128 stands for zero in the data rows.
Some points, one per row:
np.array([83, 179, 71, 91, 202, 129, 103, 87])
np.array([79, 102, 168, 188, 86, 117, 69, 188])
np.array([74, 147, 102, 129, 154, 121, 183, 103])
np.array([135, 65, 135, 163, 78, 94, 205, 149])
np.array([161, 176, 121, 125, 60, 201, 91, 96])
np.array([187, 140, 205, 108, 74, 141, 137, 116])
np.array([107, 148, 81, 84, 168, 132, 131, 113])
np.array([128, 177, 213, 87, 180, 178, 73, 147])
np.array([122, 189, 76, 123, 146, 203, 91, 200])
np.array([121, 106, 69, 93, 137, 94, 82, 166])
np.array([81, 77, 84, 110, 102, 92, 145, 155])
np.array([92, 59, 132, 200, 74, 109, 157, 144])
np.array([158, 138, 96, 82, 204, 97, 102, 103])
np.array([139, 151, 150, 81, 185, 121, 97, 66])
np.array([80, 53, 111, 140, 98, 108, 146, 148])
Here are 14 more points, each followed by its number:
np.array([115, 147, 157, 96, 198, 96, 74, 117]) 0
np.array([74, 104, 147, 116, 98, 104, 139, 160]) 1
np.array([197, 147, 147, 140, 67, 148, 64, 119]) 2
np.array([97, 84, 122, 84, 147, 117, 111, 172]) 3
np.array([76, 187, 144, 122, 174, 138, 152, 52]) 4
np.array([216, 175, 111, 191, 88, 197, 94, 107]) 5
np.array([138, 82, 152, 68, 117, 98, 187, 151]) 6
np.array([76, 99, 129, 101, 105, 99, 131, 160]) 7
np.array([173, 185, 160, 202, 81, 196, 80, 108]) 8
np.array([96, 51, 143, 88, 164, 89, 144, 131]) 9
np.array([85, 94, 92, 178, 119, 93, 150, 133]) 10
np.array([103, 108, 197, 87, 101, 110, 169, 161]) 11
np.array([108, 191, 180, 123, 186, 155, 100, 72]) 12
np.array([196, 145, 124, 155, 169, 120, 145, 111]) 13
Which three of these numbered points are nearest to each point below, ignoring the 2 directions in which the first points spread most? Their numbers follow each, nearest first.
np.array([166, 78, 95, 167, 195, 113, 118, 81]) > 13 10 8
np.array([124, 80, 161, 160, 77, 101, 191, 157]) > 1 10 11
np.array([217, 184, 206, 110, 60, 162, 171, 167]) > 6 11 13
np.array([155, 174, 65, 134, 78, 184, 147, 169]) > 5 8 10
np.array([110, 92, 64, 90, 155, 100, 191, 116]) > 6 10 1
np.array([182, 107, 107, 83, 88, 108, 151, 125]) > 6 2 13
np.array([87, 59, 115, 159, 53, 98, 147, 146]) > 7 10 1
np.array([192, 172, 155, 167, 93, 198, 54, 109]) > 8 2 5
